Each row is where one point has got to under a steady rotation. How many ticks took it there?
The counts run from 0 to 272.
[110  87 119  95 134 106 126 147 106  92 114 119 110 124 114 112  87 127
 151 158 113 145 113 154 123 123 108 108 188 143 156 154 140 175 123 122
 134 121 202 104  97 107 158  98 131 130 120 105 123 151 136  89  90  78
 133 125 115 125 156 162 154 137  89 181 104 114 106 141  99 126 132]	99
[130 122 113 111 131 123 129 148  96  93 142 138  55 133  78  94 126 144
 118 194  94 109  65 112  80 110 155 126 133 102 105 156 118 124 137 130
 160 142 161 129 100  91 117 109 145 160 102  94 103 162 144 111 137 149
 181 149 135 173 135 124 145 140 103 148 128 117 126 146 102 134 143]	93
[100 109  83 120 151 111 144 114 140  84  98 167 143  87 151 136 114 152
 114  98 130 127 100  97 118 121 112 104 181 131 118 153 111 110 179 144
 146 116 183 107  93 129 138 103 115 119 143  93 106 138 177 121  95 118
 190 140 132  98 156 137 135 134 146 148 138  98 112 147 108 116 165]	223
[159  85 131 177 139  82 100 111 117  81 120 111 133 136 165 118 153 110
  73 195  91 124 124 133 119 103  91 146 129 145 149 115 131 101 106 123
 122 134 156  77 116 147  93 127 131 153 143 104 174 115 100 109 154 102
 120 120 127 142 123 101 119 117 141 167  76 110 165  99 106 134 129]	45
[170 129 144 161 145 128 126  92 109  95 108  91 115 132  97  96 175 104
  75 160  98 114 110  67 116 124 120 144 141 130 148 141 150 120 103 145
 156 139 129 120 109 121 103 128 140 211  70  82 131 139  87 117 143 133
 114 104 122 139 148 114 134 132 150 166 107 104 162 113 122 102 149]	194
[119 111 148 182 136 107 116 104 158 122  98 128 162  96 171 150 109 126
 121  86 132 131 171 129 117 121 102 146 201 168 149 106 112 116 142 144
 105 104 145  99 115 153 112 100 116  79 139 133 175 114 110 106 130  74
  99 134 141 102 147 115 110 118 159 167 104 121 132 119 121  92 147]	205
[125  98 126 143 119 144 101 162 114 117 168 112 160 146 156 117 116  85
 106 147  88 109 125 147 156 142 163 147 131 130 148 123 109 126 128 149
 108 128 169 160 101 100 151  84 137 128 122 139 165 119 138  75 144 110
 118 144 133 148 171 130 133 156  85 190  62 147 144 145 138 106 152]	105
[ 90 139 105 109 123 153 154 103 126 118  91 142 122 108  87 132  76 146
 130  91 157 130  98  90 125 121 157 119 173 141 119 165 125 121 176 160
 140 148 155 151 104  96 153 102 122 121 127 121  97 143 155 104  77 129
 183 120 139  88 187 148 158 142 142 141 163 128 110 173 114  99 156]	76
[157 136 143 158 129 160 142 139 119  96  90 108  99 125  72  83 187 123
 104 123  78 117 120  83 132 106 111 129 159 119 134 149 103 133 100 109
 134 125 167 131 108 107 133  94 146 193  82  87 107 137 114 112 137 105
 136 142 128 154 149 141 114 148 142 151  93  95 152 123 106 111 154]	117
[112  86 103 100 140  99 119 154 112  78 146 130 143 125 161 102 127  93
 110 159  92 135 106 156 135 141 111 121 142 118 142 146 134 144 128 136
 171 115 203 100  79 132 160  96 147 162 114  84 124 134 162 115 110  95
 147 127 101 128 157 151 137 157  93 190  87 112 129 129 117 122 153]	247
[141 115 105 119 152 105 131 101 144 117  91 166 105 104 128 143 104 160
 131 157 168 119 104 104  91  95 137 108 126 139  83 128 140 107 170 120
  91 141 111 125 144 104 128 164  96 125 165 131 109 154 140 130 106 173
 183 123 121 115 113 115 127  93 185  58 183 104  98 152 117 150 106]	73
[149 166 132 136 142 133 146  90 150 145 125 168 123 116 128 137 171 136
 103 107 151  97 126  77 109 126 147 124  97 112  80 120 138  88 138 133
 138 116  64 133 159 136 107 163 117 140 121 120 109 145 124 173 143 191
 143 128 118 145  96 107 106 105 191  52 174 109 131 127 130 136 130]	215
[165  87 107 126 155 112  77 160 119  83 160 122 153 133 200 119 114  77
 114 202  93  95 117 150 124 139 167 136 142 147 135 131 139 111 136 144
  91 126 148 150  98  98 135 137 110 140 124 114 169 140 136  69 133 150
 130 145 122 141 137 101 139 124 122 157  74 125 113 138 141 140 140]	252
[129 182 166 189 101 146 154  79 134 151 103 110  75 122  52 122 117 158
 111  97 146 122 129  70 106 106 140 158 172 150 136 121 109 105 128 142
 135 127 106 130 128 126  74 100 148  93 120 145 133 143  79 116 156 111
 116 129 160 126 161 106 114 113 148 149 164 143 141 120 117  78 142]	135
[146 132 126  78 162  88 127 150 122 132 194 171  77 124 136 125 123 117
 125 190 141 117 118 144  80 143 143 108 107 112 116 121 161 132 117 131
 169 121 115 100 125 115 105 166 128 125 101 109  99 176 116 158 137 170
 135 129  96 174  73 127 135 111 115 101 159 122  99 117 149 162 108]	91
[132 126 144 121 116 140 107 137  97 173 182  81 152 170 121 119 106  76
 143 145 140 138 156 190 166 137 142 152  78 132 148 108 155 156  97 141
  98 135 118 148 149 139 142 139 145 123 131 174 149 116  92 124 147 109
  75  97 117 127 115 149 134 141  65 151  97 160 144 111 164 133 109]	107
[115 139 148 169 107 148 136  91 139 182 122 128 188 149 137 153 122 123
 121  81 162 126 167 136 171 106 127 159  79 139 105  96 128  98 140 143
  78 134  87 154 165 164 110 138 138  84 180 194 166  83 122 160 165 101
 108 115 149  97 132 117 110 134 149 115 129 155 166 116 133 122 118]	208
[ 74 120 118 124 124 122 158 108 137 147  95 150 150 133 118 139 150 165
 123  95 157 146 138 143 144  91  76 122  81 125  89 120 118 113 143 107
 137 128 134  98 155 172 121 140 143 118 188 143 117 109 154 208 131 102
 169 100 130  95  90 141 107 132 143  86 162 132 134 112  98 140 123]	143
[169 117 130 145 135 141 109  96 103 134  87  82 166 162 130 111 149 111
  99 154 135 118 118 106 161 108 138 152  69 145 117 134 163 116 106 117
  68 166  92 156 153 129 137 171 117 198 144 141 134 104 108 117 112 154
 129  84 124 100 131 107 136 129 156  92 117 128 173 131 125 141 124]	48
[180 122 157 157 134 119 102 162 122 121 178 126  88 138 131 115 137  95
 114 181  85  89 133 134 104 117 161 158 132 123 140 105 117 113 111 124
 100 117 122 137 122 103  86 111 132 118 106 128 177 148  97  89 192 133
 101 161 136 188 113 100 108 100 108 163  82 134 134 115 142 126 127]	110
[106 154 166 174 105 155 151 102 139 148  94 107 125 113  91 129 118 138
 138  53 137 133 167 107 128 115 101 154 195 145 158 121 102 136 116 139
 130 103 140 127 130 148 111  87 144  83 120 144 144 123  99 125 144  69
  94 132 152 103 165 144 114 131 143 175 130 135 137 118 117  67 150]	58
[104 133 120 142 113 107 131  57  93 118 102 128  92 129  71 125 103 156
  84 170 158 146 102  87 105 119 129 151 121 149 119 168 147  94 151 160
 182 165 129  86 105 149  81 132 142 130 141 122 115 135 106 141 121 138
 154 101 151  94 138 105 148 122 136 144 171 137 147 111  89  95 138]	70
[105 111  96  98 139 117 137 165 103 141 176 158 133 160 142 123 142 111
 131 161 123 123 113 196 143 110 110 119  41 102  86 121 127 117 128 115
 132 135 129 125 140 142 138 151 140 131 167 151 116 121 178 177 150 130
 168 122 116 140  76 145 119 149  85 102 126 148 137 115 125 182 110]	167
[128 160 141  77 126 130 167 136 117 183 179 153  76 136  85 120 105 135
 165 138 159 127 130 150 109 137 146 107 108 104  95 122 147 158 112 124
 152 118 105 135 145 107 139 152 148 112  94 140  93 171 119 172 132 152
 129 117 117 164  94 158 122 126 102  85 182 146  98 136 150 149  97]	238
[ 82 111  94 135 128 103 123  80 100 109 105 137 139 140 121 130 104 144
  80 159 151 146  97 121 126 111 112 150 100 146 120 153 139  87 159 164
 166 159 154  93  97 161 103 123 133 106 189 127 135  98 150 139 134 116
 171 109 147  76 151 111 138 136 126 166 146 146 163 122  86 101 148]	147
[133 118 155 118 124 137 124 155 141 164 168 110 162 133 153 129 142  76
 162  88 119 123 187 181 163 142 100 130 117 121 143  93 128 161  82 110
  93 100 121 136 152 150 145 132 138 121 119 144 141 125  97 156 142  90
  68 114  92 157  99 167 102 144 103 127  97 141 130 116 163 148 115]	185
[170 133 171 138 121 114 120 175 138 131 153 126  65 120  94 114 112 124
 159 166 102  96 139 137  94 124 139 136 187 132 150 110 105 150 100 109
  96 104 132 129 137  88 113  88 123  98  90 124 151 176  89  78 142 106
 106 155 128 186 131 126 119 110 110 158 103 119  95 127 139 134 120]	33
[ 99 127 133 166 116 152 133  89 150 124 106 107 186 108 150 146 132 100
 100  60 135 131 163 106 150 140 126 150 174 151 150 134 126 116 136 171
 134 124 140 135 101 149 122  90 138 104 129 135 157 104 115 125 127  87
  96 126 147  82 175 129 122 146 149 191 107 140 148 124 133  67 166]	206
[143 136 134 177 127 146 109  76 121 111 116  89 169 127 142 120 123  92
  80 113 134 119 124  81 145 141 164 171 144 151 148 135 148  96 149 176
 117 143 108 164 107 135 117 123 123 145 117 130 171 111 105  97 141 139
 107 119 144  94 183  97 133 139 154 170 103 144 170 134 136  79 168]	129
[105 152 131 122 129 123 160  69 107 113  99 132  83 100  61 113 135 164
 103 114 152 141 103  64  87 113 123 126 157 120 124 158 140 116 141 152
 198 132 135  97 102 141  99 114 153 144  91  93  89 151 120 159 103 135
 154 112 134 116 152 137 133 130 152 141 174 107 135 120  91  91 150]	218
[151  96 127 137 167 126 127 130 127 115 125 114 185 141 180 118 202  85
 104 124 100 122 153 147 166 130  78 121  83 115 118 111 147 132  88 118
 103 119 120 122 153 159 147 158 132 191 130 107 138 109 123 172 141 126
 109 103  92 136  89 140 104 134 147 100  85 105 156 100 137 163 134]	43
